128 stands for zero in the data rows.
Here are some points, one per row:
[119 160  85 105 121 114 140 130 120 120 126  96 211 139 107 172 120 136
 134 121 109 127 118 115 115 150 142 201 202 142 147 154 161  88 178 136
 137  99  99 139 174  83 109  76 135  90 157 144]
[132 127 138  88 136 135  89 132  51 198 102 146 152 115 117  97 144  97
 115 141  56 151 127 119 111   7 148  86 120 155 133 167 116 130 133  88
 198 148 125 155 115 108  75 162 135 151 156 108]
[ 82 154 139 139 125 145  75 174 184 130  98 144 132 177 119 176 202 167
 125 141 101 136 139 146 143  75  65  80  75 138 114 140  73  77  95  59
 157 163 151 127 143  88 122  71  93 136 132 123]
[122 115 152 110 111 124 142 123 135  63 170 102 154  78  86 130 111 193
 165 138 114  98 152 140 160  70 142 115 101 110 128 133 132 153 177 124
  72 155 148 192 124 172  83 103 163  87 106 160]
[122 107 118  66  78 109 130 123 142  78 105  99  82 161 127 127 101 106
 171 154 157 116 171 195 127  79 154 139 127  91 143 161 108 136 104 139
  86  75 101 123 119  67 149 163 101 150 164 146]
[141 134 200 113 199 159 157 135  98 139  86 149 134 112 110 144  83 134
 100 135 145 118  97  96 131 134  85 162  73  55  87 101  91 122 103 106
 108 111  65 140 217 124 122 166 125 156 104 137]
[142 146 146 183  77 113 121  49 146 154 117 121 141 170 129 155 141 128
 156 118  99  98 121 153 164 148 173 181 127 115 119 127 143 119 165 112
 120 102 140 156 125 114 121 173 133 151  21  90]
[143  95 161 149 158 148 149  73  83  97 150 146  84  88 132 147 165  95
  42 163 127  33 109 118 154 155 119 126 134 154 240 169  74 127 131 113
 148 129 126 100 141 118 125  95 126 140 149 123]
[ 93 124  98 125 129 105 181 134 108 140 131 135 115 134 188 140 159 119
 124 192 166 146 132 127 116 138 125 109 130 147  98  94 172 168 188  67
 107  88 114 161  84 116 136 108 172 146  87 195]
[130 128  93 181  38 132 100 135 141 119 130  81 158  89 151 140  92 134
 114 126 119 127  37  63  75  82 113 106 136 126 143 115 103 166 118 137
  71 131 119  77 102 107 149 170  94 106 116 169]
[146 111 142 116 137 131 109 169 106 120 162  83 137 134 104 171 210 116
 167  95 120 155 100 131 167 166 133  82 144 109 124 134 142 124 144 122
  88  81 107 117 109 156 159 191 196  93 163 107]
[140 178 107 121  61 125 141  65 146 140 146 122 135  88 142 143 113 128
 107  86 188 145 184 163 153 135 104 106 142 116  98 114 129 108 200  86
 129 146 107  80 163 169 140 150 144 139 163  89]
[117 122 112 152 216  60 117 122 142 115 126   2  48 120 142 106  97 146
 122 120 134  94 100 131  81 125 149 131 131 143  65 108 117 120 116 106
 133 138 118  98  94 128  64 115 112 116 141  71]
[147 102 134 134 116  66 105  82 164 117 156 124 128 146 122 172 111 145
 118  81  88 220 138  95 149 182 133 126 127 132 105 153 104 195 139 148
 163 112 122 159 133 128 123 106 148 190 145 180]
[118 113  83 140 105 121  97 166 148 110 133 120 156 131 164 100 108  73
  94  94 150 101 107 173 161 141 138 186  54 165 118 118 141 134 159 139
 139 142 165 189 165 128 150 151 189 106 153 130]
[132 147 134 168 119 121 152 144  95 134  81 118 163 143 118 153  77 114
 115 154 106 127 175 115 183 154 185 114 138  93 108  47 104 118 129 153
 102 150 167 119  75  87 158  82 181 127 175 118]
[147 153  84 141 136 145 127 114 120 171 175 102 148 164 145 105 137 127
 164 134 152  66 155 140 130 174  62 109 153  77 100 121  86 152 137 183
 149  92 185 153 112 137  89 157 122 130 146 191]
[113 135 142 119 161 177 144  95  96 130  89 128 117  78 137 114  95 139
 182 138 124 225 109 165 125 190 134 119  81 185 185 171  99 103  94 101
 143 103 195  97 138 118 100 130 113  65 127 145]
[127  60 142 103 145 124 102 110 142 195  35 140 111  88  77  90 200  89
 175 118 149 136 127  89 102 133  91 153 160 147 167 110 137 132 161 123
  81 176 181 121 153 126 134  96 108 187 138 123]
[103 128 139 147 118 134 217 140 163 150 163 138  91 133 164 109 184 113
 182 109 111 162 149  91  82  67 133 132 131 154 170 102  63  70  86 186
 160 171 103 146 171 119 123 130 160 121 101  91]
[154 174 157 199 155 143 172 177 155 129 160 171  94 151 120 134 166 169
 120 181 136 167 103 156 140  65 160 211 174 140 150 119 179 154 106 127
 165 160 182  93 148 178 144 187  75 154 192 163]
[185 175 138  99 164 155 156 126 185 169 118 132 151 168 186 100 138 200
 157 147 182 113  87  73 142  79 178  97  95 143 153 188 170 152  90 157
 143 143 133 115 140 167 175  75 139 164 153  95]
[107 112 203 140 121 164  91 116 146 139 158 190 130 112  69 102  96 112
 141 158 147  70 123 118 108 146 126 110 121 252  69  94 142 100  92 149
 130  73  77 115 141 130 126 125 128 123 154 136]
[146  99 108 136 105 124 126 150 105 142 122  98 165 115 143 156 118  90
 120 105 143 119 201 155 168 103 116 157 181 134 105 158 143 202  10 108
 127 140 112  93 123 145 127 108 136 100  63 141]
[ 81 104  54 143 171 255 141 101 139  94 134 194 119 119 105 109 125 115
 106  65 135 137 100 123 119 124 139 138 121  71  95 136 152 110 113 136
 113 130  91 116  46 124  86 109 118 160 125 110]
[138 133 121  95 102 122  94 183 131 154 132 139  70  79 126 166 104 194
 110 152 136 122 180 118 118 168  92 180 135 109 132 145 145 111 165 170
 170 127 121 137  63 116 152 144 173 110  97 139]
[104 163 148  89 139 146  83 196  73  90 165 155 125 201 137 107 108 102
 167 143 117 135 127 117  98 195 114 124 114 168 166 147 127 160 156 128
  99 226 129  83 161 126  99 124 110 182 110  87]
[154 113 206  92 160 195  94 111 147 120 140 163  89 144 174 108 111 126
  72  89  89 144 129 146  95 114 138  98 167 102 113  68 164 149 150 148
 117  85 152 119 185 103 138  95  89  61  95 108]
[102  90 155 173 126  91 142 161 123 124 104 101 178 149 117 107  91 148
  72 103 165 145 131 215 122 146 121  60 173 119 175 145 148  96 143 174
 138 131  97 166 127 155 145 141 135 161 101 144]
[119 130  93  93  27  80 142 131  90 118 133  74  87 137  91  48 136 120
  91 144 102 143  79  81 151 140 125 137  92  86  96 111 153  84  87 134
 151  89 126 102 123 173 140  76  61 124 109 103]
[149 129  51 127 210   0 112 111 120 102 136 255 126 128 119 128 109 116
 140 100 131 113 112 125 101 104 118 120  99 100 134 113 133  98 107 133
  95 113 133  88  95 137 132 130 112  82 107 108]
[143 134 111 110 132 130 147 117 155  95 114 118 165 102 128 143 143 104
 130 153  98 107 179 102 105 205 144 102 139 120 114 135 147 140 118 105
 155 167 106 219  88 150 201 184  70  88 145 123]
There is one direction along which these points spread out most. Take the direction at right angles to it along which they spread out most. Then take the direction at right angles to both along which they spread out most. Go by this last direction. For each point below, how far along it does it lie, from 0 to 99? 50 is the average, and the first point above lies past it. One standard deviation of the points above along it is 16.
[102  90 155 173 126  91 142 161 123 124 104 101 178 149 117 107  91 148
  72 103 165 145 131 215 122 146 121  60 173 119 175 145 148  96 143 174
 138 131  97 166 127 155 145 141 135 161 101 144] --> 59
[113 135 142 119 161 177 144  95  96 130  89 128 117  78 137 114  95 139
 182 138 124 225 109 165 125 190 134 119  81 185 185 171  99 103  94 101
 143 103 195  97 138 118 100 130 113  65 127 145] --> 69
[154 113 206  92 160 195  94 111 147 120 140 163  89 144 174 108 111 126
  72  89  89 144 129 146  95 114 138  98 167 102 113  68 164 149 150 148
 117  85 152 119 185 103 138  95  89  61  95 108] --> 69
[142 146 146 183  77 113 121  49 146 154 117 121 141 170 129 155 141 128
 156 118  99  98 121 153 164 148 173 181 127 115 119 127 143 119 165 112
 120 102 140 156 125 114 121 173 133 151  21  90] --> 52
[143  95 161 149 158 148 149  73  83  97 150 146  84  88 132 147 165  95
  42 163 127  33 109 118 154 155 119 126 134 154 240 169  74 127 131 113
 148 129 126 100 141 118 125  95 126 140 149 123] --> 76
[107 112 203 140 121 164  91 116 146 139 158 190 130 112  69 102  96 112
 141 158 147  70 123 118 108 146 126 110 121 252  69  94 142 100  92 149
 130  73  77 115 141 130 126 125 128 123 154 136] --> 74
[119 160  85 105 121 114 140 130 120 120 126  96 211 139 107 172 120 136
 134 121 109 127 118 115 115 150 142 201 202 142 147 154 161  88 178 136
 137  99  99 139 174  83 109  76 135  90 157 144] --> 57
[118 113  83 140 105 121  97 166 148 110 133 120 156 131 164 100 108  73
  94  94 150 101 107 173 161 141 138 186  54 165 118 118 141 134 159 139
 139 142 165 189 165 128 150 151 189 106 153 130] --> 59
